Named moves, each a turn or a mirror, and the order they were made in; the first pair answered
K_379:
[-12.5  -3.0 -12.3  -8.0   3.9 -14.8   9.9  19.2  29.3   0.2  14.6  15.4
  23.3  18.0  -7.1] -> [-23.9  -2.0  -5.2 -20.8   6.8 -12.6   7.8   6.1  13.7  -4.4  26.5  13.0
  23.2  18.2   2.0]
[  6.3  12.8  24.0 -10.7  19.0  -6.3   6.5   6.0   7.4  -7.1  -9.2  -3.9
  18.7  -2.3  -2.8] -> [  5.5  13.4  23.7 -11.5  19.9  -6.1   6.6   4.3   6.6  -7.8  -7.7  -4.5
  18.3  -2.8  -2.5]
[ 10.6   5.6 -15.8  -2.7  11.8  -0.5  18.4  -6.2  22.6  -1.6  12.2   0.2
   5.3   8.2 -12.8] -> [  0.8   7.1 -10.5 -13.8  13.6   2.2  16.4 -15.7   8.7  -5.4  22.6  -2.4
   5.5   7.9  -5.0]
K_801:
[ 15.0 -23.7 -34.1  35.6 -28.6  24.9  17.8   0.5   5.3  12.8 -44.6  -9.1
 -32.4 -17.3  13.2] -> [ 12.9 -32.3 -21.8  36.2 -40.9  22.5   8.8  -7.8  -4.2  -3.9 -34.0  -9.3
 -39.0 -22.4   9.5]
[-13.7  -2.8  21.3   8.9   1.1  12.7 -24.7   3.4 -42.5  -7.0 -10.7  -9.0
  -6.3  -8.0  -8.9] -> [ -7.5  10.4  10.8   5.1  19.6  10.7 -17.0  10.7 -39.3  11.4 -23.8 -12.6
   0.8  -3.8  -4.2]
[ 25.3  17.6   6.2   9.8   0.0  19.2  -8.1   3.6 -28.8  -3.2  -9.7  -9.8
 -15.3  -1.7  -5.7] -> [ 24.5  22.9  -6.4  10.4   8.0  23.2  -0.1  10.4 -17.6   9.1 -17.0  -9.2
  -8.5   2.5  -3.9]
K_938:
[-20.2  -7.5   0.5  -7.1  -8.5  12.0  18.5  -4.3   0.8  12.6   2.8   0.5
   7.5  -8.0  31.6] -> [-18.5  -7.4   0.2  -6.4  -9.0  11.9  17.0  -4.4   0.2  13.8  -0.8  -1.2
   5.3  -8.0  33.7]
[ 13.9 -18.7   6.0 -10.7   3.2   7.1  -3.4  41.7  -1.1 -23.3 -21.9   3.7
  11.1 -15.9  -0.7] -> [ 12.1 -18.6   6.6 -11.4   2.6   7.6  -3.8  42.0   1.0 -24.9 -19.8   5.9
  14.0 -15.6  -1.3]
[  5.0 -15.6  -6.3  14.6 -17.5   3.5  18.6   4.4   9.5   6.9  -5.0   3.7
 -12.4  -6.3  -7.0] -> [ -2.6 -17.1  -3.4   7.9 -16.0   4.7  16.7   4.0  16.9   0.8   5.7  10.6
  -3.0  -4.8 -12.8]
K_47:
[ -5.2  20.3 -17.1 -11.6  11.5  -9.4  34.7 -18.9   5.2  28.9  13.9   1.9
  13.7  11.3  15.2] -> [ -6.2  22.3   2.5 -22.1   7.5 -18.3  20.8 -28.4 -14.6  13.8  26.1  -2.0
  12.5   8.8  13.1]
[  3.7  -6.0  -0.6  -8.4  -3.7 -25.8  12.5   0.7  45.8 -12.2  22.5   8.0
  16.6   5.1 -22.0] -> [  2.7  -5.2   6.7 -12.8  -4.8 -29.9   7.5  -2.9  38.3 -16.2  26.7   7.8
  15.7   4.1 -23.5]
[ 46.2   4.7   9.5   9.4  -2.3 -54.5   7.5   0.2  17.1  -7.1   0.1   1.6
   5.8   4.6 -18.9] -> [ 45.6   4.5  15.7   9.5  -3.6 -54.7  -0.5   2.1  11.6 -12.7   3.3   1.1
   3.1   2.5 -23.1]
Then:
Between the rows of a pair lie two moves.
[  8.0  17.7   4.2 -23.2   7.9 -18.6  14.5 -20.6 -21.2  14.1  -6.8 -15.9
   1.3   2.0  21.6] -> [ -0.1  11.5   2.6 -20.4   7.6 -19.6  15.4   0.5  27.7   6.2  14.0   8.7
  31.9   8.3  -9.5] : K_379, K_938
[-21.6   3.4  13.2 -18.0  -3.6  39.0 -11.9  -1.7  -8.7 -32.2  18.5  21.9
  -8.1 -13.7 -11.5] -> [  9.3  17.5  -1.5  -2.3   5.5  33.3  -5.3   3.6 -30.2  -2.9 -30.7  -3.7
 -33.4 -17.4   7.9] : K_938, K_801
[  5.9  21.5  -4.8   0.8   2.9 -10.9   5.6  17.8  26.1   6.5  -2.3  13.0
   7.1   4.5 -20.6] -> [ 16.6  13.0  -9.4  18.2 -10.9  -9.4   8.2  13.1  17.3   7.4 -19.5   5.3
 -14.0  -3.9 -12.8] : K_801, K_938
[ -4.0 -16.7 -20.9  10.3 -25.1  22.5  -6.5 -21.3  20.2 -33.9  27.2  16.9
   3.2 -11.1  -8.9] -> [ 29.9  -6.1  -9.4  24.0 -25.2   1.1 -19.9  -2.4  17.9 -33.4   1.5   6.4
  -4.9 -15.9 -25.4] : K_801, K_379
[-30.4   6.1 -26.9 -10.7  40.6  41.0  17.6  34.7  32.5  38.5  -5.7  14.0
  21.7  20.5  -3.2] -> [-47.1 -21.7 -25.6  -8.0   5.8  35.6  30.6   3.9  46.9  12.9  26.9  32.4
  17.2  14.5   2.9] : K_801, K_47
[-14.0   6.5  10.8 -21.0  21.5   2.5   8.4 -21.7   2.1  -2.7  30.4   1.6
  -0.9 -21.8  10.1] -> [  3.9   9.4  12.2  -7.3  16.7   2.9   1.3 -18.5 -19.1   3.2   1.5 -15.8
 -25.7 -28.4  17.2] : K_938, K_47
[ -8.1  17.0  -7.7  -8.1  -7.7   2.5  20.2 -14.4   8.7   8.6  10.2   7.0
   2.2   4.0   4.7] -> [ -1.6  12.6  -9.5   4.1 -16.0   1.5  20.0  -7.7  20.8   5.8   4.8  10.9
  -1.1   2.0  -3.1] : K_801, K_379
[ 16.8  22.3  15.8 -11.1   4.8 -38.1   0.5 -17.0  -3.9   2.9  -1.3  -0.4
  -7.5   0.7   3.2] -> [ 18.9  20.1  -1.6  -1.0   8.1 -33.5  12.0  -5.0  19.5  15.7 -11.8   5.2
  -1.6   2.4   0.1] : K_379, K_801
[ 39.8  11.7  13.9   8.8  -2.9 -45.1  -4.6   2.2   9.0 -13.2 -11.6  -3.7
  -0.9 -12.5 -21.7] -> [ 26.4  14.3   8.5   1.1   7.5 -42.9   1.5   7.6  29.0 -10.8   3.0   9.8
  20.4  -5.4 -28.2] : K_801, K_938
[ -1.4 -22.3   5.6  15.1 -15.4  -4.1  -3.9  11.7   3.4 -14.2 -21.9   4.0
 -37.8 -32.3 -19.8] -> [ 11.1  -0.9   8.1   3.4   6.5 -16.5  -8.2  16.2 -13.3   0.5 -36.2  -9.0
 -35.0 -29.0 -15.2] : K_801, K_801
